rotation steps, each row followed by its count of steps
The counts run from 0 to 199.
[115 121 101 169 144 112 133 106  90 134 116 122 114 170 118 163 120 189
 118 127 106  99 138 125 101 173 125 141 136  93 119 144 115 150 153 110
 180 149 101 118 153  99 170 104 102 131 154  52  99 148 121 137 174 132
 113 103 143 125  68 127 134 105 157 126 120 114 132 108 113 151 135 123
  69] | 67
[113 105 101 134 138 115 166 133  52 120 100 115  97 160 100 166 158 168
 119 106 115 123  98 125  99 198 149 146 109  83  98 165 123 124 133 107
 163 134 101 140 143  94 137 117  84 129 173  82 115 112 121 119 155 110
 129  85 145 123  78 123 166 103 125 112 125 127 109 119 134 138 143 147
 110] | 171
[128 108 111 167 128 110 136 105  63 156 112 136 137 162 105 168 132 202
 116 120  96 101 108 150 145 177 162 144  94 108 121 150 144 161 136 139
 163 117 134 138 150 104 157 112 111 142 174  82 102 110 128 144 164 110
  99 113 149  95  82 142 154 115 157 129 161 129 100 115 147 158 116 134
  99] | 79
[105  86 101 162 115 161 137 128  67 121 123 137 125 151 119 152 136 184
 120 141 132 101 138 113 111 186 155 128  85  83 134 148 104 150 132 100
 128 144 116 151 180  90 146 110 122 156 139  94  83 109 132 140 144 143
  94 133 138 116  60  99 152 111 140  89 153 128  94 123 140 121 144 128
  86] | 16
[123 123  89 145 163  92 133 129  85 153 123 115 112 173 111 171 147 191
 109 108  99 122 118 134 108 182 137 145 111  99 116 142 128 121 167 114
 157 126 102 110 170  97 150 114 112 148 170  74 105 132 152 115 146 110
 103  70 141 104  88 127 152  92 153 100 122 136 130 132 115 150 143 116
  95] | 59
[112 116  92 169 138 124 147 131  73 143 122 131 135 169 103 173 142 175
 111 140 116 105 129 132 116 165 159 116 106 117 122 153 129 146 146 130
 160 140 100 143 194  90 167  97  81 132 162  88 117 108 136 146 138 139
  83 105 153  69  77 132 156 129 144  94 152 117 111 121 136 136 114 156
 101] | 86
[124 102 103 155 142 126 106 149  55 152 121 136 131 159  93 165 145 180
 105 131 111 116 123 109 122 176 154 121  76 109 159 143 109 158 145 111
 138 149 130 152 193  87 141  93 136 144 167  78  96  98 138 142 140 140
 124 122 140 108  87 115 153  95 146  97 135 127 119 107 118 154 138 136
 108] | 194
[ 90 101  95 165 117 116 126  91  92 123 123 129 118 164 125 167 127 176
 133 126 104  96 122 150 108 186 161 120 110  88 122 120 116 150 142 125
 167 136 106 124 160 112 164 116 116 165 148  82  95 128 142 131 153 114
 101 125 143 144  63 127 165  78 158 121 153 131  99 102 153 144 147 102
  83] | 149
[100  93 112 142 132 148 134 149  53 128 103 126 114 162 120 166 151 194
 121 100 115 119 109 104 111 191 152 141  88  84 132 142 103 134 121 103
 140 128 128 145 165  97 145 105 146 133 154  78  95 101 117 104 142 119
 152 114 143 134  95 117 171  91 126  99 127 135 116 118 132 147 155 132
  88] | 27
[100  76 113 141 117 132 136 120  78 108 114 146 105 181 121 166 126 164
 127 137 111  90 128 119 106 193 151 133  90  69 105 156 125 146 126 104
 142 138 111 157 156  92 151 123 106 138 150  86  90  84 123 144 143 140
  76 148 140 138  69 116 152 104 146 110 147 136  84 105 133 132 144 131
  93] | 12
[118 119  95 164 152 112 153 112  84 124 112 129 119 169 106 163 126 183
 119 123 107 106 136 117  96 171 128 136 130  91 117 148 120 150 158 112
 184 155  86 115 159 100 157 107  83 120 158  51  91 161 118 138 167 128
 115  92 153 116  75 126 127 110 140 119 103 111 123 112 106 145 141 127
  87] | 66
[110  97 118 126 137 111 131 125  86 114 102 132 139 187 120 183 131 216
 124 118  90 110 125 111 133 163 167 151  78 100 118 157 124 154 129 111
 156 132 109 188 134 101 151 118 129 114 165  76 110  80 104 118 148 128
 136 135 159 124  90 141 162  93 143 113 151 132 114 103 136 141 133 145
 105] | 109
[112 100 111 155 131 120 105 127  89 130 132 136 129 174 111 167 136 199
 118 120 109 104 142 134 118 176 150 127  91 103 137 138 105 161 154 103
 143 156 110 130 175 111 138 121 136 157 153  58  85 134 122 139 159 123
 110 147 129 148  65 116 140  80 150 124 151 139 108 104 124 151 162  94
  83] | 42
[ 94 101 107 134 134 125 115 148  78 128 118 117 113 181 123 174 153 190
 118  99 118 113 139 122  93 177 155 132 107  98 130 153 104 131 148  93
 147 145  95 148 168 103 146 111 124 135 157  64  99 118 118 109 147 110
 137 124 135 151  82 120 171  83 133 118 142 141 131 111 124 161 160 118
  70] | 32
[ 98  76 102 167 119 126 179 141  57 112 116 123 108 156  90 152 131 169
 121 149 115  99 113  98 114 184 153 130 120  76 126 148 131 143 139 106
 153 145 120 123 166  91 149 120 119 143 151  76  98 115 136 129 147 146
 102  92 153 113  77 132 152  98 121 102 128 131 101 126 120 120 126 152
  88] | 163
[107  79 105 160 119 125 192 133  59 111 114 128 121 149  91 151 142 179
 127 139 115 104 109 104 121 186 155 135 103  76 122 147 139 146 138 108
 148 137 115 121 166  97 141 121 103 149 155  85 102 127 135 134 150 130
 102  86 148 107  84 127 142 107 117  97 129 124  82 127 128 117 127 152
 108] | 162
[118  99 104 171 143 119 126 138  73 150 127 131 128 165  96 166 142 204
 110 131  97 109 116 114 135 174 144 128  99 108 155 121 120 151 156 108
 141 140 134 106 186  98 155 104 152 154 161  68  91 121 152 133 143 133
 113 109 142 118  87 123 145  79 158 102 126 135 111 120 119 151 142 114
  94] | 52
[130 105 113 154 137  96 152 103  82 135 108 138 127 175 108 160 115 203
 125 124  87  96 118 132 128 181 140 160 112  89 102 156 152 156 141 132
 173 129 117 136 129 114 149 126  99 131 171  64  94 129 111 148 176 117
  97 113 143 112  84 147 135 115 149 144 140 125 104 107 128 151 125 139
  93] | 74
[128 102 101 142 137 102 125 160  68 145 128 128 142 165  92 170 149 188
 109 130 111 116 135 113 125 172 163 137  71 116 141 172 130 149 164 111
 134 147 108 155 188  97 123 121 104 157 183  78  95 114 130 139 145 123
 101 115 131 101  89 127 149 106 135  97 147 139  99 120 122 145 136 144
 125] | 192
[ 93 117  98 139 137 110 119 136  97 119 119 122 160 173 122 184 140 196
 124 130 115 113 151 116 116 143 185 118  82 121 143 150 108 158 149 115
 155 154  81 173 178 105 158 108 113 123 157  72 109 109 115 118 142 139
 132 134 159 109  79 137 161  88 135 108 161 121 115 103 140 146 136 151
 105] | 112
[124  98 116 147 132 116 108 118  88 133 121 140 135 174 116 169 144 208
 112 113 100 111 127 140 128 185 148 140  83  98 132 136 111 158 151 113
 145 138 120 128 168 119 130 127 134 164 167  68  86 125 127 138 153 115
 112 141 124 142  69 115 141  83 157 125 155 149  91 109 132 152 160  87
  99] | 43
[126  84 122 141 139  93 136 141  86 133 119 136 125 189  99 168 127 201
 116 131  83 101 128 109 135 177 143 147  96  95 127 141 139 150 163 106
 144 136 122 128 169 106 131 133 143 152 173  59  83 113 133 139 148 135
  88 124 135 142  93 128 133  82 151 115 138 152 103 117 105 146 150 115
 100] | 48
[ 86 107  85 143 133  83 158 101 105 106 117 128 129 177 119 171 130 177
 142 118 100 104 125 144  95 176 163 125 102  85 108 135 135 133 149 126
 180 136  74 123 148 119 157 136  87 145 155  69 106 135 131 121 148 101
 104 103 149 133  83 133 157  87 130 118 140 129  88 111 133 145 151 131
 110] | 146
[120 110 109 157 130 142 142 112  60 107 101 134 118 147  98 165 148 168
 119 111 126 116 110 136  96 183 141 125 100  91 127 155 102 164 130 100
 175 157 102 146 160 109 131  97  89 132 158  69 101 130  98 140 162 124
 145 131 146 129  60 108 145 107 115 127 132 112  98  95 142 144 143 135
 105] | 178
[129 116  95 181 141 126 149  90  75 137 110 140 141 148 102 155 128 203
 125 121 105 110 119 136 123 174 133 138 110  93 128 139 123 174 140 129
 185 148 106 124 157 106 153 107  94 126 158  57  90 162 109 143 171 120
 119 112 155 107  67 122 122 117 143 129 126  99 106 107 138 148 131 125
  97] | 71
[135  90 113 156 136 118 149 127  87 123 120 151 157 167  93 169 145 207
 120 119  99 116 122 122 133 172 145 123  70  96 136 131 124 170 154 110
 156 142 107 117 182 115 118 128 120 150 163  63  85 146 119 137 146 118
 116 128 134 130  80 114 125  93 129 115 132 133  69 111 127 141 162 114
 126] | 45
[120 123  98 149 134 136 144 112  56 118 105 127 119 141 100 166 158 174
 114 103 131 126 115 147  97 188 144 131  94  97 120 155 103 156 136 113
 170 144  91 139 153 109 123 103  79 140 164  78 103 134 100 135 161 111
 137 113 140 114  61 109 149 114 117 119 140 118  99 101 147 142 147 129
 114] | 177
[108  98 116 141 133 131 133 121  82 119  94 131 143 168 123 179 131 218
 124 122  98 110 122 104 129 159 168 136  86  98 130 147 121 165 121 115
 159 140 122 185 143  98 161 104 139 112 152  71 105  89  99 120 142 134
 150 135 156 123  85 137 161  93 144 121 137 116 117  99 142 145 131 148
  97] | 108
[107 115  98 132 140 125 127 131  83 129 115 129 136 167 126 174 159 196
 116  82 115 132 133 145  98 184 155 137  82  99 122 154 102 134 146 107
 154 132  87 136 172 112 131 123 100 143 169  71  99 131 118 106 148  92
 138 118 132 131  77 113 161  91 120 108 149 138 106 116 145 155 160 114
 106] | 34
[113 109 107 142 131 141 143 128  91 117 106 121 137 159 125 166 137 212
 111 137 119 111 152  96 108 157 157 148 106  95 120 176 109 167 138 100
 152 151  93 181 147  92 158 104 113 115 146  64 102 126  97 127 163 144
 129 120 157  96  67 133 137 118 140 109 142 114 127 121 124 124 124 153
  84] | 102
[107  80 106 175 114 138 150 113  61 128 121 128 112 146 102 154 135 185
 122 141 110  98 102 122 128 193 152 128 106  79 129 131 126 147 137 111
 141 129 139 112 161  97 154 114 133 162 146  89  90 120 146 140 154 130
  94 112 150 118  59 120 158  92 149 112 151 131  95 114 148 119 132 116
  87] | 159
[128  88 109 158 152 109 132 132  66 148 119 136 126 168 100 170 141 205
 113 116  87 116 101 117 140 190 143 137  92  99 138 125 127 141 145 116
 150 126 143 108 179 100 148 110 149 149 167  73  89 112 153 129 141 117
 110  98 136 116  96 124 154  82 157 104 128 140 113 121 121 153 148 107
 103] | 53
[106 116 111 137 129 137 124 128  88 124 109 118 129 164 128 166 134 218
 110 131 116 108 152 107 117 163 160 156 103  98 125 174 107 159 139 103
 144 139 106 179 141  90 157 112 128 125 146  68 101 113 103 126 163 145
 132 126 158 107  64 138 150 107 151 116 155 116 134 113 135 131 123 145
  72] | 103
[115 110 111 176 121 113 129 113  67 158 116 132 135 163 104 166 123 202
 119 131  95  95 122 142 141 170 160 142 107 111 132 148 145 167 142 132
 157 128 137 140 152 106 162 105 118 144 165  79  97 114 131 151 162 127
  97 123 146  97  71 140 154 107 166 135 166 117 117 105 140 153 109 133
  77] | 78
[ 96 115 100 138 134 116 101 123  93 125 116 124 144 179 123 189 142 201
 118 124 106 111 142 124 117 148 180 117  80 119 147 136 106 154 143 112
 154 143  98 177 170  99 161 100 133 132 153  79 108  86 123 121 136 134
 131 143 154 115  80 136 172  81 154 108 160 129 125 101 142 150 139 135
  94] | 113
[136  94 113 143 140 114 130 117  88 128 123 149 150 171 102 168 142 212
 118 107  98 119 119 136 128 179 146 141  69  99 128 135 118 161 146 115
 149 134 114 125 177 117 117 128 124 157 165  66  81 140 124 137 148 106
 110 128 129 129  79 116 133  97 145 115 148 141  78 112 134 145 160  99
 119] | 44
[ 98  87 100 180 108 140 157 114  65 126 128 125 126 143  96 152 132 178
 127 145 117  98 124 126 122 180 164 124 108  89 137 132 121 160 144 117
 147 143 117 116 174 100 153 118 120 170 142  84  92 134 150 141 153 135
  89 111 149 114  55 117 148 100 138 107 149 126  89 120 140 122 128 121
  89] | 158
[102  94 101 148 119 117 153 143  58 139 119 110  93 154 103 160 143 181
 115 126 113 108 106 118 116 196 157 152 121  91 114 162 137 124 144 103
 137 127 123 130 149  88 150 121 115 161 164  89 106 109 149 127 154 123
 100  84 144 110  73 129 170  91 143 106 148 144 122 130 132 131 126 142
  83] | 165
[108  81 111 152 114 100 155 107  91 114 120 127 107 174 113 161 126 175
 130 136  99  93 123 130 117 190 159 142 111  80 101 146 142 137 148 119
 148 128 112 123 147 103 148 143 109 167 155  83  93 120 140 148 154 123
  66 116 136 133  68 132 151  92 146 123 154 148  85 119 137 120 142 114
 100] | 155
